[[ 0.25 -1.86 -0.09  0.16 -0.33 -0.34  0.47  0.25  0.04 -0.44 -0.04  0.17
   0.46  0.51  0.46 -0.05]
 [-0.07  0.47 -0.25  0.07  0.07 -0.35 -0.27 -0.37 -0.73  0.24  0.21 -0.07
  -0.12 -0.04  0.11  0.28]
 [-0.20  1.30 -0.66  0.26  0.22 -0.98 -0.71 -1.01 -1.95  0.68  0.57 -0.24
  -0.31 -0.09  0.27  0.77]
 [ 1.83 -0.98  0.35  0.75  0.72 -0.27 -2.20  0.65 -0.38 -0.57  0.53 -0.27
  -0.26  0.62 -0.45  0.07]
 [ 1.01 -4.41  2.29  0.28 -0.72  1.63 -1.50 -0.07 -2.18  0.44  0.45  1.84
   2.26  5.21  1.35  1.30]
 [ 0.20  0.08 -0.09 -0.13  0.12 -0.03 -0.01 -0.34 -0.05  0.13  0.08  0.32
   0.14  0.27  0.15  0.11]]
->
[[ 0.25 -1.86 -0.09  0.16 -0.33 -0.34  0.47  0.25  0.04 -0.44 -0.04  0.17
   0.46  0.51  0.46 -0.05]
 [-0.20  1.30 -0.66  0.26  0.22 -0.98 -0.71 -1.01 -1.95  0.68  0.57 -0.24
  -0.31 -0.09  0.27  0.77]
 [ 1.01 -4.41  2.29  0.28 -0.72  1.63 -1.50 -0.07 -2.18  0.44  0.45  1.84
   2.26  5.21  1.35  1.30]]

[[2.64 1.07 3.51]
 [3.83 1.49 1.91]
 [3.61 1.44 2.18]
 [2.43 0.97 3.82]
 [1.56 0.60 5.08]
 [3.67 1.45 2.11]]
->
[[2.64 1.07 3.51]
 [3.61 1.44 2.18]
 [1.56 0.60 5.08]]

[[ 2.64  0.71 -1.42  0.44 -0.19 -2.12 -2.04  0.76]
 [ 2.34 -0.92 -4.40  0.66  0.53 -5.55 -1.28  3.95]
 [ 2.92 -1.55 -3.98 -1.79  0.56 -3.86 -1.38  2.26]
 [ 3.68  0.59 -2.58 -1.52 -2.24 -3.50 -3.24  0.71]
 [ 0.92  1.66  0.86  0.10 -2.10 -0.37 -2.14 -1.08]
 [-0.10  1.78  3.45 -1.57 -2.08  3.68 -1.71 -4.26]
 [-0.61 -0.07 -1.02  3.37  1.45 -2.50  0.55  2.99]
 [-0.66 -1.51 -0.29 -0.49  3.32  1.07  2.36 -0.12]
 [ 0.14  0.29  0.35 -0.48  1.31  0.22 -0.97 -0.20]
 [-1.67 -1.67  0.25  0.11  4.60  2.55  4.66 -0.02]
 [-0.19 -0.37 -0.94  1.21  1.29 -1.11  1.32  1.46]]
->
[[ 2.64  0.71 -1.42  0.44 -0.19 -2.12 -2.04  0.76]
 [ 2.92 -1.55 -3.98 -1.79  0.56 -3.86 -1.38  2.26]
 [ 0.92  1.66  0.86  0.10 -2.10 -0.37 -2.14 -1.08]
 [-0.61 -0.07 -1.02  3.37  1.45 -2.50  0.55  2.99]
 [ 0.14  0.29  0.35 -0.48  1.31  0.22 -0.97 -0.20]
 [-0.19 -0.37 -0.94  1.21  1.29 -1.11  1.32  1.46]]

[[-0.97  0.91 -0.52 -1.27 -0.61 -1.72 -0.85]
 [-0.24 -0.35 -0.30 -1.95 -0.28 -1.01  1.18]
 [ 0.73 -0.08  0.03  1.88  0.56  0.98 -4.54]
 [-0.51  1.45  0.08  0.50 -0.38  0.39  1.54]
 [ 0.13  1.09 -0.12 -0.67 -0.22  0.96  1.24]
 [ 1.73 -2.66  0.72  2.61  1.34  1.87 -1.62]
 [-0.66  1.52 -0.49  0.26 -0.36 -0.80 -3.70]
 [ 0.38 -0.19 -0.18 -1.63 -0.06  0.39  1.47]]
->
[[-0.97  0.91 -0.52 -1.27 -0.61 -1.72 -0.85]
 [ 0.73 -0.08  0.03  1.88  0.56  0.98 -4.54]
 [ 0.13  1.09 -0.12 -0.67 -0.22  0.96  1.24]
 [-0.66  1.52 -0.49  0.26 -0.36 -0.80 -3.70]]

[[-0.24  4.17]
 [ 4.47 -0.94]
 [-1.04  1.38]]
->
[[-0.24  4.17]
 [-1.04  1.38]]

[[-4.19 -2.11  2.76  2.34 -0.50  0.47  2.40 -0.26]
 [ 3.13  1.44  0.81 -2.47 -2.05 -1.95 -1.61  0.07]
 [ 2.07  1.50  1.23 -3.16 -1.80 -2.04 -2.82 -1.39]
 [ 0.78  1.65  1.22 -0.82 -3.18 -5.05 -3.64 -3.08]]
->
[[-4.19 -2.11  2.76  2.34 -0.50  0.47  2.40 -0.26]
 [ 2.07  1.50  1.23 -3.16 -1.80 -2.04 -2.82 -1.39]]

[[-1.39  0.21 -0.18  0.71  0.13  0.56  0.42  0.77  4.32]
 [ 0.24 -0.82  0.55 -1.65 -0.09  1.16 -1.47  0.21  1.45]]
->
[[-1.39  0.21 -0.18  0.71  0.13  0.56  0.42  0.77  4.32]]

[[ 1.34  3.62  5.13  3.55  1.32  0.22  0.09  0.04 -0.05 -0.05  0.08]
 [ 0.09  0.51  2.08  4.60  4.82  2.55  0.71  0.02 -0.03  0.09 -0.07]
 [ 0.75  2.84  4.85  4.35  1.93  0.44  0.04  0.09 -0.05 -0.01  0.00]
 [ 3.62  5.08  3.55  1.18  0.21  0.04 -0.01  0.00  0.01  0.04 -0.02]
 [ 0.01  0.06 -0.04  0.08  0.04  0.05  0.06  0.66  2.54  4.81  4.56]
 [-0.01 -0.13  0.10  0.25  1.19  3.34  5.06  3.84  1.37  0.28  0.08]]
->
[[ 1.34  3.62  5.13  3.55  1.32  0.22  0.09  0.04 -0.05 -0.05  0.08]
 [ 0.75  2.84  4.85  4.35  1.93  0.44  0.04  0.09 -0.05 -0.01  0.00]
 [ 0.01  0.06 -0.04  0.08  0.04  0.05  0.06  0.66  2.54  4.81  4.56]]
